In the rows, zero is written as 128.
Z: rows in 3 groups, each row roughly a mix of its group's directions:
Z (87 x 18):
[[142 144 103 105 113 132 145 122 119 123 124 177 120 100 106 128 186 172]
 [140 136  97 113 144 124 143  69 133 112 123 131 107 131 114 112 185 168]
 [130 155  96 106 127  94 148  74 119 110 115 149  90 151 137 105 156 115]
 [132 115 109 129  85 144 176 159  99 120 118 155 122 116 117 147 182 142]
 [150 123 106 114 120 114 167 147 115 135 124 188 119 113 114 136 185 151]
 [ 96 127 143 152 126 153  90 117 123 131 121  59 150 131 146 134  87 123]
 [125 146 129 138 138  78 138 103  67 140  75 125 119 134 143 141 114 115]
 [ 57  94 143 159  99 134 116 114 140 151 115 130 151 112 144 144 132 153]
 [146 130 155 135 190 125  80 166 138 158 135 138 159 135 136 143 113 131]
 [100 150 130 139 114 150  89 106 126 120 133  63 133 127 152 115  82 116]
 [124 116 116 115  94 179 129 163 172 119 173 149 136 113 116 122 157 145]
 [120 145  82  99 105 102 155  71 127 114 119 149  98 134 129 107 156 126]
 [126 141 122 122 139 154  83 100 149 129 144  67 149 108 124 115  88 149]
 [139 124 120 108 102 181 129 165 172 105 177 143 127 125 112 117 149 127]
 [126 152 136 139 146  79 129  96  76 133  82 114 114 142 146 132 103 105]
 [ 63 100 130 143  80 147 119 136 147 148 129 150 152 103 139 142 139 150]
 [162 110 137 103 152 130 145 125 158 118 133 175 130 118  74 132 160 159]
 [174 133 126 123 190 108 109 174 125 165 141 144 148 136 140 138 124 123]
 [138 135 130 136 153  75 142 107  72 146  74 125 128 133 132 148 113 120]
 [124 138 142 143 155  77 127  94  83 139  80 111 123 142 141 138  99 111]
 [ 78 103 119 145  85 157 129 132 143 141 137 142 143 101 138 136 167 170]
 [113 124 159 142 119 128 126 129 139 104 133  99 110 167 141 117  79  66]
 [145 121 126 109 104 183 136 168 166  99 170 140 125 135 105 122 150 120]
 [144 120 101 125  93 113 186 167 104 128 131 165 106 130 138 131 161 109]
 [116 168 108 101 119 100 128  73 126 105 116 154  92 151 138 102 137 103]
 [117 126 118 149 131 113 116 142 119 154 139  75 136 138 176 122  77  92]
 [115 143 125 130  84 134 163  86 110  79 116 112  83 139 124 108 143 116]
 [158 124 127 121 185 135  92 159 147 163 145 137 166 115 121 140 133 160]
 [110 170 148 114 114 122 118  91 126  90 114 179  89 142 122 108 152 120]
 [107 124 127 143 125 168  93 118 125 135 124  60 162 108 128 140 107 157]
 [186 149 122  97 161  91 138 145 104 133 113 143 127 137 110 135  96  93]
 [185 131 118 120 187 132 112 168 132 153 149 131 150 120 121 135 143 154]
 [108 132 145 150 146  81 126  92  84 140  77 110 125 141 146 140 102 114]
 [142 138 127 140 168  73 133  93  81 148  85 111 124 130 139 135 114 134]
 [108 124 142 152  91 133 167  91 106  84 109 102  87 144 127 116 145 120]
 [166 125  97 126 175  96 157 106 115 138 123 136 111 145 132 122 182 151]
 [123  94 134 151 149 145 109 142 133 154 130  64 170 123 131 149  93 137]
 [121  92 145 147 134 128 118 187 132 170 134 127 170 115 137 156  94 121]
 [ 68 122 156 149  86 133 133  82 126  97 103 118 107 141 132 123 121 115]
 [182 175 116  95 151 107 122 135 119 115 142 131 107 139 128 105  96  90]
 [159 134 136 121 182 155  86 139 150 140 145 125 156 115 109 132 145 175]
 [100 171 129 124  93 154  97  93 125  94 132  90 109 128 141 102 102 115]
 [157 103 107 126 128  99 180 170 116 150 130 175 123 129 130 140 161 122]
 [115 149 105 109 110 126 140  58 132  95 118 133  95 134 118 105 164 143]
 [107 130 139 140 132 162  84 107 137 125 128  60 154 119 127 130  90 142]
 [109 139 139 134 122 160  89 104 141 113 136  60 139 126 131 117  80 123]
 [111  89 176 170 131 158 117 166 129 137 127  97 156 118 123 152 111 143]
 [130 128 146 128 171 126  82 103 161 137 141  87 146 131 126 117  74 126]
 [120 130 136 144 158  80 115 133 125 156 130 125 122 157 175 119  89  82]
 [137 123 143 133 182 103  93 165 134 172 129 150 158 140 148 146 108 115]
 [141 178 109  99 124 120 130  82 122  89 127 139  86 145 126  96 146 116]
 [ 78 120 141 146 103  97 147  83 116 115  96 135 102 157 149 124 127  97]
 [136 133 119 134 156  69 134 106  82 164  84 132 137 113 137 144 115 141]
 [ 99 143 142 132  71 154 142  93 121  77 120 107  96 128 117 110 124 118]
 [121 129 144 130  82 136 166 143 121  85 128 139  91 158 127 120 126  74]
 [120 131 126 133 148 148  82 108 142 142 137  64 158 111 132 125  87 149]
 [198 160 102  90 143 118 148 156 109 117 137 146 114 130 109 122 132 110]
 [142 168  96  96 107 129 144  82 124  89 131 133  89 131 118  98 152 127]
 [ 85  91 157 152  99 143 117 160 138 149 125 118 163 111 131 153  87 121]
 [115 124 132 116  97 180 113 155 183 106 177 136 128 130 122 111 130 119]
 [133 102 112 140 154 141 109 139 128 169 128  85 176 101 128 150 120 170]
 [103 135 125 134  83 125 164  80 112  87 111 117  86 141 128 110 143 115]
 [116 135 125 139 140  72 132 103  77 159  78 133 134 118 145 146 111 130]
 [102 135 125 129  76 147 154  78 123  82 118 110  95 126 115 110 144 133]
 [186 152 135 104 168 111 130 134 121 109 130 117 112 157 112 119  96  85]
 [145 136 124 123 160  66 130 116  88 162  87 137 140 120 130 145  96 120]
 [121 106 122 117  94 180 132 166 171 117 166 150 140 117 110 129 156 140]
 [140 132 121 119 116  96 169 145 113 124 123 197  98 141 133 125 167 110]
 [135 101 160 152 144 152 108 188 133 152 140 111 165 112 124 152 102 138]
 [134 139 132 138  79 139 173 129  98  83 125 103  85 136 128 112 125  99]
 [125 119 107 142 155 131  96 129 122 174 127  83 171 101 145 142 114 166]
 [113 147 135 142 145  74 119  92  85 146  86 116 122 132 152 131  96 114]
 [166  96 152 113 166 106 151 140 169 122 144 162 121 149  94 125 116 104]
 [155 120 126 106 144 122 147 127 140 126 124 189 126 115  88 135 177 164]
 [108 116 151 126 107 177 110 145 183  99 167 121 127 147 121 115 116 104]
 [147 135  83 112 126 140 127 127 121 151 135 128 149  80 118 132 161 190]
 [ 95 125 142 142 125  81 127 111  87 153  75 137 139 128 142 153  97 111]
 [ 82 145 126 116  68 136 132  79 133  93 116 130 104 127 125 111 118 111]
 [115 109 169 153 122 143 109 187 126 144 132 116 155 123 136 149  80 106]
 [196 157 121  98 168 104 133 138 115 119 131 127 115 144 112 119 102  96]
 [147 121 109 120 103 108 184 161 111 125 130 179 103 134 129 130 166 111]
 [160 142 128 113 130 174 126 143 162  86 174 111 106 149 115 101 142 115]
 [112 120 122 117  81 182 129 164 166 111 166 150 131 119 120 123 153 131]
 [133 122 110 129 150 149  93 118 138 155 138  74 168  96 124 133 107 170]
 [ 55 108 135 153  86 143 110 115 146 144 130 133 142 108 152 130 135 152]
 [ 94 139 123 122  66 144 148  82 126  85 119 117  98 124 118 111 131 122]
 [200 161 114  99 169 110 135 133 116 115 138 122 109 140 115 112 116 107]]
which group is each row in? (one row of each group first):
[176 103 117 141 141 124 161 197 109 154 144 115 143 117 132 144 125 125] : K
[141 140 117 105 117 135 144 118 125 113 121 183 117 107  96 129 185 169] : W
[195 163 117  99 171 107 129 132 121 118 140 121 111 140 118 110 106 104] : C

[147 108 136 109 125 174 126 167 182 109 172 137 137 135  98 125 131 118] : C
[105 150 159 132 138 131  86  94 146 108 130  96 118 151 139 108  78  97] : W
[124 124 119 134 160 141  86 113 132 160 125  90 170  99 127 140 119 179] : W
[132 135 119 136  86 126 181 109  99  87 119 108  82 139 129 111 142 107] : K
[137 123 131 119 108 187 130 155 170  91 173 125 118 141 113 113 152 122] : C
[ 71 104 167 151 117 127  97 139 142 148 115 132 157 129 141 149  87 111] : K
[147 130 140 133 174  74 129 105  93 145  86 114 131 141 127 142  94 112] : C
[150 139  75 100 149  86 153  93 124 141 124 156 111 139 136 115 166 132] : K
[ 99  86 169 165 148 133 105 155 137 159 119 119 166 126 134 157 109 137] : K
